In the data rows, 128 means zero.
Here are some points, one per row:
151 127 53 112 83 197 125 93 164 160 69 179 120 83 105 199 94 173 122 158 136 86 129 77 102 134 109 199 95 106 39 187
50 157 95 43 128 159 166 124 92 74 174 191 13 79 136 79 128 150 175 98 154 103 121 92 185 96 81 105 195 147 181 120
155 153 179 206 149 134 117 163 100 121 197 145 131 76 159 122 123 96 16 167 138 100 86 109 67 101 114 55 127 92 108 96
161 154 103 118 125 191 97 60 93 150 143 124 99 119 115 87 206 99 176 168 82 114 95 73 158 49 127 142 150 183 118 113
92 96 206 123 48 127 72 58 177 129 117 128 136 60 49 30 116 102 129 146 136 156 191 151 87 76 199 144 95 165 157 118
91 155 132 150 126 138 163 221 111 174 119 101 149 119 152 135 152 104 148 175 109 203 125 105 122 163 161 103 177 137 136 188
85 117 21 179 145 108 110 99 68 206 146 146 171 128 133 143 133 128 234 132 132 110 149 152 118 62 139 51 122 123 198 132
137 86 157 115 104 175 113 193 166 116 124 209 127 146 129 197 92 91 178 142 140 113 208 116 176 86 66 72 109 106 117 140
83 71 118 137 120 123 103 171 76 130 69 155 113 135 85 98 133 158 158 126 84 126 131 124 114 176 57 43 125 181 180 169
203 116 188 115 140 154 121 143 81 172 82 165 88 130 133 148 127 132 105 70 90 177 103 170 156 109 67 180 75 196 162 89
84 149 57 153 123 112 44 147 151 122 128 136 136 51 172 125 114 135 144 136 191 141 130 138 203 76 108 130 111 155 153 164
95 156 104 181 146 96 67 83 129 113 82 122 105 124 90 104 107 90 107 111 111 166 112 70 149 122 145 173 93 57 153 224
97 122 85 102 128 157 136 88 47 122 152 82 89 104 149 130 209 53 44 128 150 49 248 157 94 191 129 131 151 171 122 121
155 110 205 100 91 54 169 85 96 98 136 126 99 95 229 145 117 120 150 139 193 151 151 181 98 79 191 94 73 63 89 115
83 109 134 208 185 172 169 194 136 91 175 102 95 171 100 79 145 178 129 181 100 85 161 107 123 94 186 154 110 38 90 147
80 138 131 109 153 65 96 67 86 184 80 37 101 149 128 147 96 155 14 115 115 105 158 117 91 100 94 98 192 165 70 170
119 191 142 131 111 170 45 103 105 55 169 165 137 193 159 142 94 117 114 54 108 151 153 157 151 192 191 148 118 84 129 149
127 85 133 162 101 109 135 149 127 139 116 141 71 151 47 209 186 128 73 110 62 105 94 198 111 114 175 240 169 88 189 110
132 198 106 140 100 185 107 169 118 85 124 84 160 143 21 172 116 116 157 168 146 200 162 77 131 90 146 123 120 134 176 67
158 156 167 109 112 155 178 138 20 144 80 84 153 189 158 121 168 165 207 130 143 116 153 112 140 70 107 148 153 121 126 145
153 93 108 163 86 204 119 118 154 42 118 10 197 146 155 153 158 208 97 50 141 86 87 103 125 125 165 86 43 158 153 177
163 103 72 50 163 109 198 95 201 129 120 151 183 187 155 157 145 123 116 49 65 98 142 72 98 99 188 89 163 112 113 77
155 130 131 172 149 173 129 133 94 129 81 192 134 81 103 106 147 152 99 102 151 147 163 129 78 142 155 90 128 91 97 105
111 196 118 101 80 92 190 145 93 185 134 146 141 154 99 58 100 98 123 89 102 90 92 170 93 91 139 114 135 150 53 173
94 197 69 99 60 113 81 243 157 157 119 103 159 110 170 99 149 138 157 122 93 133 43 136 106 159 80 145 142 54 136 107
110 74 183 90 122 105 160 150 73 131 117 153 129 110 127 73 188 180 159 172 150 86 123 95 151 178 130 157 110 135 141 150
124 106 109 144 227 123 107 212 192 136 106 127 118 116 156 163 228 168 178 128 127 187 125 100 169 63 170 145 104 175 157 94
116 101 132 142 89 75 71 150 145 113 123 155 111 152 129 109 123 116 153 168 30 106 181 148 126 166 124 122 94 217 103 82
142 3 150 71 118 94 142 125 100 95 124 142 176 106 159 144 122 95 87 70 104 149 128 81 105 129 123 148 150 54 171 144
151 134 95 70 128 169 126 108 155 105 164 91 17 197 73 72 137 100 135 124 174 125 185 103 109 206 107 95 83 103 92 79
227 190 200 125 112 93 153 146 164 145 149 151 93 122 151 113 112 142 118 139 90 122 137 145 152 134 158 131 101 183 167 187
111 66 124 120 157 66 150 77 150 62 145 124 160 91 94 140 180 107 144 95 122 150 127 102 124 100 115 127 100 97 131 173
46 83 165 155 134 133 223 133 144 107 140 69 104 106 138 177 141 103 125 152 135 135 58 109 135 181 115 89 17 182 107 131
145 185 141 108 104 124 164 59 164 105 135 103 162 96 192 141 123 191 87 206 140 199 162 155 156 103 167 73 206 146 193 119
245 108 111 196 143 106 82 137 110 115 150 111 124 92 136 91 146 113 85 111 155 68 159 116 167 124 94 155 115 108 123 126
162 141 140 79 180 114 77 136 137 179 138 93 163 118 120 102 186 82 209 102 164 86 69 93 103 210 115 140 169 206 138 144
131 79 133 84 142 131 173 128 151 175 150 81 126 83 103 187 115 66 147 109 183 203 85 116 204 168 53 137 121 80 142 128
146 113 91 131 99 143 92 158 75 62 151 121 68 94 186 150 105 99 215 91 124 146 106 211 45 104 166 195 169 149 85 132
108 78 89 211 111 103 181 133 147 202 96 150 56 149 128 109 123 140 85 26 246 122 124 92 102 104 186 150 168 164 208 104
88 114 192 226 81 173 153 69 140 114 161 170 182 149 133 80 130 105 102 128 193 87 100 132 159 151 58 135 218 114 65 92
124 91 149 89 136 150 121 113 173 162 198 35 169 204 99 188 119 88 76 112 127 98 114 181 97 89 68 101 116 91 190 152
122 108 123 74 141 122 170 116 97 63 164 119 165 110 66 151 121 172 143 67 42 154 91 164 102 91 132 95 181 87 144 133
112 111 163 103 122 217 114 175 188 150 108 124 37 82 161 133 130 92 153 145 123 154 125 99 74 83 136 113 174 133 109 204
171 126 74 107 108 168 110 117 112 156 138 125 123 184 134 71 142 70 104 126 104 176 65 76 201 121 174 64 177 141 86 136
132 119 114 57 84 96 97 192 124 140 34 188 198 118 72 132 182 209 98 163 210 145 84 117 80 127 132 111 124 123 78 106
162 144 131 121 87 94 104 196 169 196 162 130 95 155 164 120 157 151 134 96 128 181 245 171 121 99 9 84 132 128 97 182
125 137 104 173 98 87 173 147 212 91 147 235 154 178 171 215 166 112 124 83 122 65 152 121 105 167 132 148 124 174 136 153
147 124 101 170 155 106 183 48 163 74 101 118 110 108 109 95 140 185 137 112 141 56 122 208 179 105 81 110 197 112 62 129
117 145 144 130 192 105 73 131 130 65 170 129 148 107 131 88 31 164 99 86 168 141 87 70 118 170 113 144 165 200 153 87
157 133 28 94 114 76 200 171 150 147 169 115 166 100 82 32 81 96 50 158 72 151 155 177 148 117 166 165 69 166 158 129
130 121 139 114 124 128 112 132 104 177 144 107 145 122 176 132 190 96 124 210 89 183 102 162 161 183 216 102 160 87 120 155
118 105 110 172 91 139 148 101 147 176 94 67 100 144 197 70 162 113 193 94 107 143 110 177 179 156 86 174 172 88 140 142
73 159 131 138 175 114 170 110 116 143 58 140 118 119 127 138 58 145 100 177 65 152 149 143 198 124 106 196 94 130 81 93
150 96 204 111 100 68 146 142 127 179 152 88 144 136 119 145 64 81 230 197 116 21 121 117 140 64 185 162 142 136 125 78
113 188 175 145 163 96 105 115 87 71 105 160 134 196 105 102 169 54 99 106 136 88 149 113 159 113 141 107 97 91 210 188
159 160 133 153 119 104 107 185 147 31 0 112 91 121 134 126 87 2 95 125 135 58 87 139 162 142 117 98 135 96 157 72
173 40 39 119 93 78 100 100 125 122 142 163 98 141 104 177 68 106 139 164 107 142 88 86 154 139 97 83 133 118 97 93
152 165 164 92 99 0 73 162 153 92 141 69 37 175 110 140 102 222 138 147 181 105 159 90 175 129 152 136 139 102 122 121
166 164 110 165 130 76 181 119 101 90 69 156 163 143 163 136 168 101 135 179 85 162 170 92 88 119 88 105 144 121 160 131
148 169 152 167 217 150 132 138 125 195 135 121 139 94 138 118 49 139 138 48 93 84 153 51 84 139 139 104 97 79 122 116
66 168 155 93 126 153 146 202 167 81 126 74 218 56 128 124 149 128 109 51 98 145 217 128 144 103 102 151 155 153 104 43
37 71 149 112 192 154 76 100 150 163 68 154 128 227 178 74 156 124 75 97 163 174 103 168 129 69 135 106 78 135 106 55
140 185 172 98 122 153 109 56 237 164 146 148 102 118 73 173 175 187 110 133 90 41 53 166 76 109 101 92 117 87 182 92
100 168 125 106 48 119 154 74 52 182 136 143 94 108 174 195 99 169 130 129 134 135 115 100 103 154 137 147 31 153 161 60
107 92 136 112 103 103 129 133 123 69 174 167 131 154 97 210 118 126 109 160 146 178 83 153 129 81 94 142 92 208 70 233
167 84 137 155 212 167 148 192 78 117 113 130 107 159 97 129 25 150 117 130 144 147 117 207 120 166 160 90 147 121 143 105
89 34 174 161 63 127 101 116 148 144 142 121 169 147 78 200 120 139 126 111 113 137 211 140 150 189 194 136 206 124 123 144
137 152 177 230 194 91 116 120 105 147 233 159 165 131 99 129 152 128 147 108 101 169 137 88 102 168 121 172 102 117 122 82
141 152 128 147 221 118 109 85 186 75 80 94 99 140 147 106 143 105 172 112 129 200 156 147 11 162 133 145 147 146 84 122
157 164 143 81 219 126 124 101 165 164 75 154 151 87 91 154 98 112 170 154 170 85 147 217 153 186 162 134 106 140 140 193
158 161 134 158 90 154 201 92 138 113 127 136 143 181 55 83 97 103 151 111 193 212 140 117 93 114 121 153 107 125 133 114
133 77 138 104 158 182 121 101 160 93 139 140 174 197 206 45 57 157 92 247 129 136 135 98 49 158 79 233 128 113 222 119
97 163 122 65 177 129 127 139 84 132 190 178 168 157 124 144 146 72 101 127 245 86 163 178 145 90 150 197 148 93 107 137
142 80 161 83 124 133 94 164 90 144 156 161 107 70 132 69 149 185 106 98 95 125 135 157 188 112 183 128 74 117 96 139
There is one direction along which these points spread out most. For each point below, how far along it does it lie, from 0 to 99? 50 is the average, and the first point above lies past it. One standard deviation of the points above along it is 16.
110 74 183 90 122 105 160 150 73 131 117 153 129 110 127 73 188 180 159 172 150 86 123 95 151 178 130 157 110 135 141 150 ~ 64
155 130 131 172 149 173 129 133 94 129 81 192 134 81 103 106 147 152 99 102 151 147 163 129 78 142 155 90 128 91 97 105 ~ 37
116 101 132 142 89 75 71 150 145 113 123 155 111 152 129 109 123 116 153 168 30 106 181 148 126 166 124 122 94 217 103 82 ~ 61
152 165 164 92 99 0 73 162 153 92 141 69 37 175 110 140 102 222 138 147 181 105 159 90 175 129 152 136 139 102 122 121 ~ 55
100 168 125 106 48 119 154 74 52 182 136 143 94 108 174 195 99 169 130 129 134 135 115 100 103 154 137 147 31 153 161 60 ~ 60
50 157 95 43 128 159 166 124 92 74 174 191 13 79 136 79 128 150 175 98 154 103 121 92 185 96 81 105 195 147 181 120 ~ 72
173 40 39 119 93 78 100 100 125 122 142 163 98 141 104 177 68 106 139 164 107 142 88 86 154 139 97 83 133 118 97 93 ~ 61
151 127 53 112 83 197 125 93 164 160 69 179 120 83 105 199 94 173 122 158 136 86 129 77 102 134 109 199 95 106 39 187 ~ 61
157 164 143 81 219 126 124 101 165 164 75 154 151 87 91 154 98 112 170 154 170 85 147 217 153 186 162 134 106 140 140 193 ~ 54
161 154 103 118 125 191 97 60 93 150 143 124 99 119 115 87 206 99 176 168 82 114 95 73 158 49 127 142 150 183 118 113 ~ 72
141 152 128 147 221 118 109 85 186 75 80 94 99 140 147 106 143 105 172 112 129 200 156 147 11 162 133 145 147 146 84 122 ~ 34
